One hidden turn or mirror swaps the rows below in pairs. Which row is each named row swapped with?
The rows were stretched afterwards, more along some directions than others.
ket: [-20   1  -3  -3 -45   3  -3  -2   8  21 -24  -3 -14  -7  19  47 -29]
zote: [ 28 -10  21   4 -16  -1   9   7  -2   1  10  37   2  -6 -19  26 -18]
tesef: [-25  -4  -3  -1 -22  10  -7  -8   7  24 -20   4  -8  -6  17  40 -25]
mol: [-13  19 -22  27 -44  -3   7 -19  -3   9  14  -9 -23   4  24  11 -14]
sidok: [-16  -5  -4   9 -28  10 -10  -2   9  37  -9   4   9   8  15  42 -32]
pagel: [ 24 -18  20  18 -34  -8   4   0   7  32   8  41 -15  -5 -24   3 -26]
zavu: [-26   3  -1   4 -39  12 -11 -20   6  37 -22   9 -28  15  12  24 -19]
gerog: [ 34 -11  14  11 -17  -4  14   1   8  15  12  39 -15 -12 -12  15 -20]
Bigon: [ 32  -8  13   6 -27  -9   3   9  12  14  11  33  -2  -9 -23   0 -13]
vare: [ 20   0  17  -3 -19 -14  15   9   0   2  13  24  10  -6 -31  13 -16]
medu: [-27 -30   1  15 -26  23  29   0   9  16   3  -2  -5  15  29   0 -27]
duzo: [-25 -12   2   1 -20   5  -6  -3  -2  27 -17   2  -9   4   3  38 -32]
mon: [ 28  -4  16  21 -21  -8   7  -4  14  38  17  26 -11  11 -24 -16 -16]
firil: [-22   8   6   6 -40   5 -10  -5   1  45 -14  10  -4  -1   2  30 -40]
leb: [-24 -25  -2  14 -24  26  18  -2  12  14   3  -9  -9  27  25   1 -27]
kapo: [-23 -17 -12   8 -30  11  25  -2   2  21  -9  -7 -12  22   3 -15 -19]
Pesi: [-21   9 -22  24 -47  -2  14 -22  -9  11  10 -12 -29  -3  27  13  -8]
melad: [-19   5  -4   2 -29  12 -15  -6  12  30 -17  11  -1   7  13  44 -24]
gifek: [ 29  -5   6  13 -22 -16  15  -5   9   0  11  33  -1 -16 -16  16 -22]
marat: [-11  14 -16  25 -43  -5   4 -22  -6   9  16 -12 -23   7  23  17 -20]
Dofu: [-35 -27  -8  15 -28   6  26  -1   2  28 -12 -12 -17  21  17  -5 -19]
leku: [-16  18 -23  23 -48   2   6 -19   3  15  21 -12 -19   5  23  10 -20]
lif: [-25 -21  -2  12 -39  24  16  -6  16   9   1  -3  -9  13  29   5 -32]
lenaz: [-10   3  -3  25 -14  -2  30 -30 -19  15  -2  22 -38  -2  12   4  -5]
fulu: [-17  15 -17  22 -44  -2   8 -22  -5   7  11 -15 -32   2  25  10  -8]
Tefo: [-28 -25  -8  14 -29  27  15   1  13  11  -1  -1  -8  21  31   1 -30]
kiguk: [-18   6  -5  26 -18  -4  22 -36  -2  20  -1  18 -35   2  21   9  -6]
Zaluk: [ 26  -8  29   5 -16 -16  15   0  -8   7   1  25  -7 -14 -30  12 -24]
fisa: [-11  16 -17  20 -49  -3   8 -21  -6   8  14 -17 -31   4  25  14 -13]
Rubor: [-32   0 -11 -10 -30  11   0   0   6  12 -22   5   8  -7  16  38 -39]
Nog: [ 33  -9  22   2 -24 -14  13   5   4   8  11  23  -5  -5 -28  12 -17]
radel: [-21 -29   0  15 -26  25  18  -3  15  14   3  -7 -11  19  34   3 -30]
vuk: [ 28 -14  18   3 -31 -11   8   5   0   7   7  36  -7 -21 -13   4 -17]
Suta: [-30 -11 -10   2 -19  12  -6  -5   9  14 -23   8   2 -10  13  37 -20]
duni: [-21 -27   0  12 -26  23  14   1   9  10   1  -5  -4  17  27  -1 -37]
nizi: [-27  -5 -10   1 -35   4 -14  13   8  20 -12  -9   8 -10  15  36 -25]

Swapped with firil: pagel
Swapped with ket: gerog
Swapped with Tefo: mol
Swapped with gifek: Rubor

